Two rows play each game, the first against the second. How much does the first row win by? 20 is about a draw, 40 a big win and 0 a big loss. Wins can go round in a circle: one row can beat a second, the second a third and the third the first. Each row has two weighted sums of its numbers, A and B, taken from their middle values. A row wins by its A times the other's B, less its B times the other's A.
[-0.41 -0.30  0.32  1.05  1.51  1.76  1.39  0.92  0.27 -0.10 -0.36 -0.41]
[-0.81 -1.19 -1.08 -1.04 -0.53 -0.21 -0.28 -0.20 -0.23 -0.14 -0.15  0.18]: 18
[-0.04  0.04 -0.18 -0.33 -0.79 -0.77 -0.27  0.68  0.93  0.56  0.14 -0.25]
[ 0.72  0.71 -0.38 -1.29 -1.51 -0.89 -0.41 -0.51 -0.78 -0.53  0.06  0.35]: 11
[-0.98 -1.08 -1.36 -1.16 -0.44  0.35  1.42  1.80  1.95  1.62  1.38  1.09]
[ 1.45  2.16  2.72  2.57  1.84  0.99  0.20 -0.68 -1.36 -1.29 -1.09 -0.81]: 5
[-0.61 -0.77 -0.44  0.22  0.75  1.21  1.41  1.74  1.41  0.99  0.67  0.07]
[-0.02 -0.12 -0.14 -0.31 -0.53 -0.39 -0.23  0.50  0.85  0.46  0.13 -0.15]: 20
[-0.69 -0.42  0.19  0.65  0.52 -0.52 -1.24 -1.63 -1.47 -0.69 -0.19  0.45]
[-0.76 -1.02 -0.87 -0.47 -0.05  0.35  0.20 -0.06 -0.26 -0.14  0.24  0.48]: 22
[ 0.36 -0.12 -0.99 -1.36 -1.13 -0.83 -0.33  0.12  1.00  1.47  1.92  2.19]
[-0.92 -0.98 -1.12 -0.67 -0.10  0.52  1.43  1.79  1.94  1.67  1.16  0.93]: 13
[-0.43 -0.16  0.57  1.16  1.47  1.61  1.55  0.80  0.06 -0.48 -0.53 -0.68]
[-0.32 -0.32 -0.85 -1.31 -1.35 -1.17 -0.99 -0.40  0.00  0.47  0.83  0.99]: 20
[-0.47 -0.07  0.43  0.86  1.49  1.75  1.53  1.19  0.24 -0.38 -0.69 -0.73]
[-0.31  0.02  0.76  1.21  1.71  1.74  1.35  0.56 -0.28 -0.80 -0.89 -0.71]: 17
[ 0.09  0.21 -0.35 -1.13 -1.65 -1.86 -1.66 -1.03  0.13  1.01  1.33  0.78]
[-0.68 -0.52  0.03  0.84  1.18  1.01  0.51 -0.23 -0.59 -0.63 -0.88 -0.81]: 24
[ 0.00 -0.42 -0.77 -1.16 -1.35 -1.46 -1.54 -0.92 -0.17  0.22  0.10  0.25]
[-0.37 -0.43 -0.64 -0.61 -0.76 -0.79 -0.79 -0.49 -0.03  0.48  0.65  0.58]: 20
[-0.74 -1.03 -0.95 -0.69 -0.90 -0.79 -0.82 -0.55 -0.28 -0.03  0.30  0.24]
[0.64 1.03 1.30 1.64 1.85 2.03 1.78 1.53 1.30 0.90 0.81 0.90]: 3
[-0.18 -0.05 -0.14 -0.17 -0.46 -0.73 -0.34  0.31  0.77  0.89  0.66  0.36]
[-0.59 -0.88 -0.93 -0.82 -1.02 -0.92 -0.83 -0.58 -0.32  0.12  0.05  0.06]: 30
[-0.16  0.44  1.16  1.71  2.25  2.21  1.76  0.77  0.02 -0.72 -0.88 -0.62]
[-0.94 -1.19 -1.25 -0.95 -0.66 -0.48 -0.09  0.03  0.12  0.14  0.20  0.16]: 16
[-0.66 -0.81 -0.27  0.29  1.15  1.86  2.14  1.92  1.33  0.41 -0.10 -0.18]
[-0.80 -1.11 -1.23 -1.06 -0.62  0.37  1.26  1.14  0.57  0.16  0.25  0.44]: 19
[ 0.56  0.40  0.38  0.09 -0.26 -0.13  0.04  0.08  0.07 -0.08 -0.38 -0.51]
[-0.81 -1.32 -1.54 -1.69 -1.63 -1.05 -0.21  0.63  1.30  1.33  1.11  1.16]: 26
[ 0.21  0.31  0.34  0.28  0.10  0.19  0.37  0.60  0.32 -0.28 -0.59 -0.51]
[-0.03  0.34  0.79  1.45  1.55  1.58  1.05  0.34 -0.24 -0.71 -0.80 -0.84]: 18
[-0.83 -1.32 -1.58 -1.76 -1.74 -1.85 -1.56 -1.22 -0.21  0.79  1.09  0.83]
[ 0.21 -0.29 -1.07 -1.48 -1.34 -1.09 -0.68 -0.26  0.58  1.07  1.71  1.72]: 8
[-0.84 -0.94 -0.79 -0.34 -0.15  0.03  0.02  0.47  2.01  3.26  2.24  0.60]
[-0.88 -1.01 -0.67 -0.15  0.72  1.66  2.17  2.27  1.65  0.85  0.38 -0.12]: 14
[ 0.04  0.36  0.49  0.21 -0.26  0.08  0.49  1.04  1.34  1.13  0.75  0.40]
[-0.19  0.44  1.20  1.89  2.14  2.02  1.51  0.37 -0.58 -0.90 -1.12 -0.75]: 1
[ 0.51  0.87  1.58  1.76  1.96  1.74  1.32  0.72  0.08 -0.51 -0.67 -0.66]
[ 0.37  0.70  0.85  1.10  1.31  0.88  0.29 -0.28 -0.94 -1.01 -0.93 -0.86]: 13
[ 0.39  1.19  1.56  1.77  1.28  0.88  0.27 -0.36 -0.84 -1.18 -1.09 -0.72]
[ 0.52  1.19  1.59  1.70  1.47  1.21  0.74  0.15 -0.57 -0.90 -0.95 -0.61]: 22
[ 0.19 -0.05 -0.59 -0.83 -0.56  0.00  0.46  0.34  0.00 -0.10 -0.15 -0.10]
[ 0.99  0.42 -0.64 -1.29 -1.50 -1.26 -0.60 -0.12 -0.38 -0.13  0.15  0.69]: 19
[-0.49 -0.21 -0.16  0.00  0.08  0.23  0.30  0.37  0.59  0.61  0.01 -0.36]
[-0.60 -0.51 -0.24  0.37  0.61  0.73  0.81  1.20  1.47  1.28  0.71  0.47]: 26
[-0.72 -0.25  0.52  1.01  0.52 -0.25 -1.12 -1.69 -1.24 -0.74  0.15  0.46]
[-0.48 -0.14  0.36 -0.43 -1.53 -1.84 -1.85 -1.44 -0.50  0.57  0.99  0.76]: 17
[ 0.32  0.88  1.49  1.84  1.91  1.30  0.69 -0.36 -1.04 -1.14 -1.21 -0.76]
[-0.03  0.41  0.68  0.52  0.47  0.21 -0.14 -0.28 -0.84 -1.02 -1.19 -0.95]: 21
[ 1.14  1.86  2.41  2.53  1.87  1.05  0.26 -0.82 -1.21 -1.33 -1.27 -0.81]
[ 0.08  0.40 -0.14 -1.06 -1.67 -1.24 -0.60  0.17  0.37 -0.02  0.11  0.12]: 29
[ 0.13  0.32  0.20 -0.13 -0.52 -0.36 -0.20  0.46  0.42  0.16 -0.35 -0.50]
[ 0.17  0.27 -0.02 -0.53 -0.60 -0.58  0.07  0.59  0.55  0.04 -0.38 -0.64]: 19
[-0.53 -0.45  0.31  0.69  0.63 -0.35 -1.10 -1.49 -1.40 -0.82 -0.03  0.26]
[ 1.22  0.25 -0.98 -1.52 -1.81 -1.40 -0.73 -0.26 -0.17  0.03  0.14  0.53]: 17
[ 1.52  1.70  1.55  1.32  1.08  0.57 -0.14 -0.56 -1.07 -1.17 -1.03 -0.65]
[-0.19 -0.13 -0.01 -0.23 -0.47 -0.64 -0.09  0.50  0.73  0.43  0.01 -0.35]: 25
[ 0.07  0.34  0.92  1.36  1.66  1.44  0.90  0.03 -0.62 -0.97 -0.83 -0.67]
[-0.08 -0.07  0.17  0.14  0.04 -0.10  0.20  0.54  0.74  0.61  0.03 -0.17]: 23
[-0.83 -1.13 -1.54 -1.49 -1.56 -1.15 -0.23  0.85  1.42  1.42  1.09  0.42]
[-0.70 -0.77 -0.50  0.20  0.93  1.08  0.91  0.65  0.37  0.27 -0.01 -0.22]: 25
[ 0.86  0.22 -0.64 -1.23 -0.93 -0.42  0.05  0.62  0.86  0.74  0.62  0.33]
[ 0.71  0.50  0.36 -0.23 -0.57 -0.65 -0.59 -1.07 -1.47 -1.56 -1.16 -0.83]: 17
[-0.11 -0.10 -0.11 -0.44 -0.77 -0.72 -0.23  0.32  0.49  0.12 -0.16 -0.10]
[-0.46 -0.29  0.28  0.90  1.55  2.02  1.77  1.27  0.70  0.12 -0.35 -0.44]: 17
[-0.78 -1.22 -1.30 -1.11 -0.69 -0.24  0.06 -0.28 -0.42 -0.39 -0.18  0.01]
[-0.64 -0.34  0.54  0.97  0.53 -0.23 -1.26 -1.56 -1.45 -0.83 -0.13  0.35]: 12
[ 0.22 -0.12 -0.45 -0.70 -1.04 -0.77 -0.03  0.26  0.12 -0.25 -0.43 -0.42]
[ 0.97  0.69  0.01 -0.12  0.26  0.39  0.44  0.18 -0.22 -0.40 -0.52 -0.47]: 20
[-0.93 -1.01 -1.03 -0.91 -0.49  0.15  0.19  0.19 -0.31 -0.34 -0.31 -0.17]
[-0.20 -0.07  0.08 -0.13 -0.39 -0.58 -0.26  0.39  0.81  0.25 -0.29 -0.34]: 16
[-0.72 -0.75 -0.41  0.19  0.65  0.54  0.39  0.50  0.37  0.42  0.32  0.32]
[ 1.60  1.51  1.43  0.85  0.52  0.10 -0.40 -0.94 -1.25 -1.47 -1.10 -0.80]: 22
[-0.62 -0.81 -0.58 -0.69 -0.73 -0.66 -0.53 -0.39 -0.28 -0.06 -0.14 -0.09]
[-0.80 -1.08 -1.29 -0.81  0.25  0.86  0.62  0.34  0.29  0.31  0.48  0.37]: 18
[ 0.09 -0.19 -0.54 -0.47 -0.65 -0.72 -1.19 -1.31 -0.87 -0.51 -0.14 -0.07]
[ 1.28  0.80  0.33 -0.47 -0.99 -1.23 -1.26 -0.86 -0.43  0.46  1.19  1.67]: 11
[ 2.69  2.47  1.60  0.40 -0.41 -1.05 -1.55 -1.84 -1.83 -1.76 -1.21 -0.85]
[-0.94 -0.88 -0.90 -0.65 -0.88 -1.13 -1.01 -0.50 -0.04  0.39  0.58  0.92]: 17
[ 0.92  1.47  2.01  1.94  1.74  1.33  0.86  0.44 -0.10 -0.48 -0.59 -0.51]
[-0.40  0.04  0.77  1.07  0.46 -0.60 -1.40 -1.66 -1.45 -0.77  0.12  0.59]: 21
[ 0.81  1.35  1.82  1.77  1.50  1.08  0.19 -0.50 -1.22 -1.22 -1.08 -0.79]
[-0.79 -1.00 -1.05 -0.94 -0.15  0.61  1.46  2.07  2.35  2.28  1.83  1.17]: 38
[ 0.03 -0.34 -0.94 -1.19 -1.45 -1.39 -1.14 -0.44 -0.31 -0.13  0.03  0.00]
[ 0.29  0.04  0.20  0.25  0.66  0.76  0.52 -0.15 -0.48 -0.71 -0.87 -0.55]: 25
[ 0.38  0.24 -0.12 -0.49 -0.84 -0.69 -0.14  0.09  0.05 -0.37 -0.67 -0.68]
[-0.89 -0.92 -0.32  0.21  0.51  0.14 -0.66 -1.28 -1.21 -0.73 -0.07  0.54]: 18
[-0.66 -0.60 -0.36  0.10  0.27  0.25  0.27  0.57  0.43  0.43 -0.02 -0.13]
[-0.21 -0.17 -0.23 -0.42 -0.76 -1.05 -0.74 -0.31  0.70  1.10  1.15  0.94]: 18
[-0.63 -0.18  0.24  0.62  0.46 -0.52 -1.20 -1.54 -1.17 -0.68 -0.02  0.53]
[-0.66 -0.63 -0.30  0.45  0.94  0.95  0.74  0.62  0.24  0.01 -0.24 -0.44]: 20
[-0.24  0.04  0.06 -0.25 -0.37 -0.64 -0.35  0.00  0.73  1.35  1.17  0.87]
[ 0.99  1.47  1.49  1.61  1.44  1.09  1.01  0.52  0.28 -0.24 -0.44 -0.31]: 14
[-0.10  0.31  1.10  1.51  2.01  1.84  1.59  0.84 -0.01 -0.74 -0.74 -0.65]
[-0.97 -1.08 -1.14 -0.83 -0.07  0.87  1.75  1.93  1.66  1.27  1.19  0.81]: 24
[-0.94 -1.13 -0.92 -0.68 -0.01  0.85  1.10  1.23  0.97  0.97  0.87  0.78]
[-0.85 -0.91 -0.61  0.27  1.28  2.11  2.76  2.26  1.30  0.08 -0.52 -0.51]: 20
[ 1.81  2.27  2.63  2.12  1.60  0.60 -0.27 -0.89 -1.32 -1.53 -1.30 -0.81]
[-0.81 -1.10 -1.19 -1.22 -0.70 -0.41 -0.16 -0.02 -0.09 -0.28 -0.04  0.06]: 17
[-0.79 -1.01 -1.20 -0.83 -0.57 -0.03  0.12 -0.10 -0.45 -0.67 -0.64 -0.66]
[-0.91 -0.80 -0.44  0.28  0.79  0.56 -0.10 -0.91 -0.95 -0.58 -0.10  0.55]: 12
[ 3.05  2.99  2.00  0.94 -0.06 -0.64 -0.96 -0.96 -0.77 -0.03  0.43  1.08]
[ 1.01  0.24 -0.88 -1.48 -1.73 -1.57 -1.30 -0.58  0.22  0.91  0.49 -0.10]: 28
[0.17 0.38 0.59 0.26 0.08 0.16 0.28 0.57 0.93 1.19 1.21 0.80]
[-0.50 -0.36  0.14  0.69  1.49  1.84  1.59  1.01  0.32 -0.34 -0.77 -0.59]: 15
[ 2.17  1.44  0.40 -0.60 -1.03 -1.02 -1.19 -1.09 -0.78 -0.46  0.01  0.18]
[ 3.43  3.46  2.83  1.73  0.61 -0.33 -0.94 -1.63 -1.80 -1.68 -1.20 -0.83]: 18
[ 0.32  0.20  0.20  0.24  0.55  0.68  0.43  0.03 -0.53 -0.94 -0.93 -0.60]
[-0.87 -1.04 -0.95 -0.57  0.13  0.67  1.16  1.35  1.35  1.16  1.01  0.79]: 18
[-0.61 -0.51 -0.23  0.45  0.68  0.88  1.07  1.46  1.46  1.20  0.63  0.36]
[-0.95 -1.02 -1.02 -0.72 -0.33  0.54  1.20  1.07  0.25 -0.01  0.09  0.24]: 20
[ 0.30  0.13 -0.11 -0.34 -0.59 -0.64 -0.18  0.38  0.41  0.03 -0.43 -0.67]
[-0.28  0.29  0.81  1.37  1.76  1.48  1.15  0.31 -0.34 -0.71 -0.64 -0.55]: 18
[ 1.54  1.92  2.23  1.90  1.55  1.07  0.70 -0.06 -0.43 -0.89 -0.91 -0.60]
[-0.80 -0.94 -0.85 -1.04 -0.95 -1.18 -1.22 -1.01 -0.50  0.10  0.31  0.10]: 18
[-0.85 -0.63  0.02  0.71  0.85 -0.07 -1.02 -1.23 -0.73 -0.43  0.04 -0.02]
[-0.96 -1.07 -1.16 -1.03 -0.62 -0.18  0.42  0.53  0.11 -0.01 -0.12 -0.07]: 30
[ 2.60  1.45  0.29 -0.53 -0.73 -0.71 -0.65 -0.62 -0.40 -0.35 -0.43 -0.17]
[-0.79 -0.76 -0.71 -0.49 -0.14  0.33  0.89  1.59  2.76  3.84  3.20  1.40]: 13
[-0.69 -1.02 -1.05 -1.02 -1.00 -0.94 -0.67 -0.54  0.07  0.34  0.73  0.54]
[ 1.26  0.97  0.18 -0.49 -0.84 -1.11 -1.17 -1.18 -0.59 -0.05  0.28  0.71]: 17
[-0.71 -0.83 -0.56 -0.07  0.57  1.00  0.93  0.62  0.63  0.44  0.04 -0.18]
[ 4.54  4.37  3.55  2.35  1.16  0.00 -0.65 -1.44 -1.49 -1.61 -1.15 -0.82]: 19
[ 0.48  0.77  0.69  0.17 -0.12 -0.15  0.32  0.73  1.08  1.22  1.41  1.55]
[ 1.27  1.79  1.93  1.50  0.93  0.18 -0.56 -0.79 -0.84 -0.38  0.37  0.63]: 12
[ 0.12 -0.09 -0.19 -0.37 -0.08  0.39  0.65  0.57 -0.07 -0.43 -0.54 -0.35]
[ 0.04 -0.08 -0.29 -0.31 -0.43 -0.89 -1.38 -1.44 -1.12 -0.49 -0.04  0.27]: 14
[-0.45 -0.13 -0.18 -0.22 -0.74 -0.96 -0.78  0.12  0.83  1.24  1.22  0.73]
[-0.51 -0.38 -0.85 -1.26 -1.32 -1.33 -1.01 -0.59 -0.08  0.33  0.77  0.85]: 25
[ 1.27  0.49 -0.90 -1.49 -1.72 -1.82 -1.25 -0.29  0.40  0.50  0.46  0.49]
[ 1.00  1.49  1.86  1.63  1.14  0.44 -0.08 -0.37 -0.31  0.01  0.46  0.56]: 4
[ 0.29  0.21 -0.05 -0.42 -0.54 -0.57 -0.46 -0.04  0.27  0.11 -0.09 -0.49]
[ 1.96  2.29  2.45  1.78  0.89 -0.04 -0.89 -1.54 -1.59 -1.49 -1.34 -0.83]: 15
[-0.93 -1.13 -1.07 -0.58 -0.15 -0.01  0.05 -0.53 -0.81 -0.87 -0.73 -0.52]
[-0.30 -0.10 -0.12  0.12  0.54  0.58  0.79  0.62  0.64  0.33 -0.08 -0.50]: 21
[-0.95 -1.30 -1.55 -1.50 -1.58 -1.15 -0.17  0.71  1.27  1.49  1.32  0.96]
[ 0.11  0.13 -0.15 -0.50 -0.64 -0.80 -0.36  0.56  1.01  0.63  0.16 -0.02]: 11
[-0.96 -1.03 -1.11 -1.13 -0.69 -0.30 -0.21 -0.24 -0.42 -0.42 -0.53 -0.24]
[-0.50 -0.28  0.18  0.48  0.33  0.47  0.72  1.20  1.34  1.44  1.09  0.52]: 19
[ 0.10  0.16  0.09  0.04  0.33  0.63  0.81  0.31 -0.01 -0.36 -0.61 -0.39]
[-0.82 -0.87 -0.67 -0.83 -1.00 -0.98 -0.64 -0.45 -0.12  0.28  0.23  0.37]: 18
[-0.46  0.04  0.46  0.50  0.31 -0.42 -1.13 -1.50 -1.41 -0.87 -0.24  0.21]
[ 0.83  1.24  0.38 -0.54 -0.81 -0.94 -0.70 -0.78 -0.68 -0.41 -0.29 -0.35]: 27
[-0.23 -0.14  0.34  0.80  1.12  1.35  1.10  0.93  0.39 -0.26 -0.38 -0.46]
[-0.87 -1.02 -0.83 -0.73 -0.69 -0.74 -0.44 -0.45 -0.34 -0.33 -0.27 -0.05]: 21
[-0.27 -0.12  0.59  1.07  1.54  1.83  1.56  0.91 -0.08 -0.49 -0.67 -0.59]
[-0.64 -0.63  0.03  0.71  0.29 -0.49 -1.47 -1.62 -1.42 -0.67  0.00  0.31]: 5
[-0.39 -0.03 -0.51 -1.12 -1.25 -1.03 -0.64 -0.26  0.36  0.91  1.31  1.44]
[-0.62 -0.60 -0.21  0.40  1.31  2.02  2.41  1.84  0.83 -0.05 -0.50 -0.45]: 15
[-0.36 -0.44 -0.73 -0.94 -1.07 -1.26 -1.38 -0.84 -0.43  0.04  0.09  0.08]
[ 1.90  1.52  0.35 -0.61 -0.97 -0.93 -0.90 -0.97 -0.61 -0.53 -0.16 -0.02]: 19
[-0.55 -0.50 -0.06  0.52  1.43  2.02  1.90  1.29  0.26 -0.55 -0.69 -0.82]
[ 2.94  2.90  2.53  1.41  0.37 -0.37 -1.06 -1.73 -1.85 -1.70 -1.20 -0.83]: 26
[ 0.26  0.93  1.20  1.27  1.13  0.66  0.17 -0.32 -0.71 -1.06 -1.03 -0.86]
[-0.71 -0.47 -0.10  0.49  1.15  1.66  1.89  1.53  0.84  0.30 -0.15 -0.50]: 21
[-0.79 -0.98 -1.07 -0.93 -0.96 -1.04 -0.92 -0.61  0.00  0.38  0.46  0.74]
[-0.34 -0.24 -0.75 -1.24 -1.52 -1.17 -1.00 -0.38  0.02  0.68  0.90  1.03]: 15
[-0.25 -0.33 -0.65 -1.18 -1.49 -1.42 -1.22 -0.86 -0.21 -0.02  0.07  0.19]
[ 0.21  0.27  0.33  0.08 -0.27 -0.25  0.16  0.33  0.27 -0.17 -0.59 -0.54]: 18
[-0.62 -0.75 -0.74 -0.10  0.55  1.03  1.05  0.57  0.32  0.47  0.26  0.27]
[ 2.25  2.61  2.24  1.29  0.38 -0.39 -0.78 -1.16 -0.95 -0.30  0.11  0.51]: 24
[ 0.22  0.22  0.02 -0.30 -0.57 -0.58 -0.17  0.26  0.49  0.08 -0.21 -0.58]
[ 0.01  0.31  1.04  1.19  1.20  1.25  0.95  0.62  0.12 -0.31 -0.39 -0.42]: 16
[-0.71 -0.76 -0.44 -0.18  0.39  1.04  1.05  0.88  0.74  0.51  0.28  0.06]
[-0.55 -0.38 -0.36  0.14  0.65  1.04  0.97  0.93  0.69  0.25  0.09 -0.35]: 20
[ 1.27  1.48  0.63 -0.40 -0.87 -1.22 -1.12 -1.19 -0.72 -0.50 -0.14  0.10]
[-0.79 -1.03 -1.25 -0.82  0.10  0.37  0.14 -0.07  0.06  0.42  0.93  1.33]: 23
[0.03 0.48 0.69 0.69 0.52 0.38 0.17 0.38 0.61 0.79 1.17 0.87]
[ 2.22  1.33  0.28 -0.47 -0.83 -0.92 -1.03 -0.75 -0.67 -0.22  0.02  0.01]: 21
[-0.82 -0.67 -0.47  0.14  0.27  0.24 -0.44 -1.05 -1.12 -0.57 -0.13  0.24]
[0.09 0.51 0.68 0.34 0.06 0.17 0.60 0.85 1.06 0.83 0.38 0.11]: 21
[ 0.17  0.54  1.15  1.44  1.36  1.21  0.80  0.30 -0.34 -0.47 -0.55 -0.65]
[-0.38 -0.41 -0.40 -0.16 -0.04  0.40  0.88  0.78  0.65  0.40  0.09 -0.07]: 21
[-0.95 -1.15 -1.18 -0.99 -0.56 -0.20  0.00 -0.20 -0.22 -0.35 -0.34 -0.42]
[-0.17 -0.33 -0.29  0.15  0.88  0.37 -0.90 -1.63 -1.85 -1.33 -0.42  0.09]: 16
[-0.80 -1.24 -1.30 -0.86 -0.04  1.01  1.55  1.20  0.35  0.32  0.15  0.28]
[-0.19  0.00  0.17  0.19  0.11  0.09  0.16  0.47  0.25 -0.10 -0.31 -0.64]: 23
[ 0.63  0.47  0.00 -0.36 -0.58 -0.57 -0.41 -0.07 -0.35 -0.51 -0.70 -0.65]
[ 0.17  0.00 -0.18 -0.24 -0.32 -0.63 -1.19 -1.18 -0.94 -0.66 -0.05  0.26]: 19
[-0.37  0.15  0.82  1.34  1.78  1.82  1.43  0.82 -0.21 -0.74 -0.73 -0.80]
[-0.74 -0.92 -1.04 -0.74 -0.60 -0.45 -0.32 -0.26 -0.41 -0.25 -0.37 -0.30]: 11
[ 0.82  0.09 -0.94 -1.24 -1.17 -0.89 -0.13  0.39  0.83  1.12  0.81  0.66]
[ 0.30 -0.01 -0.08  0.08  0.55  0.76  0.57  0.03 -0.68 -0.81 -0.95 -0.61]: 23
[-0.46 -0.27  0.10  0.96  1.56  1.72  1.59  1.13  0.15 -0.34 -0.61 -0.74]
[-0.46 -0.06  0.23  0.86  1.15  1.52  1.47  0.97  0.18 -0.61 -0.71 -0.64]: 21
[-0.80 -0.83 -0.99 -0.74  0.07  0.92  0.63 -0.26 -0.71 -0.17  0.06 -0.32]
[0.03 0.41 0.53 0.30 0.28 0.25 0.40 0.74 1.11 1.22 1.35 1.05]: 36
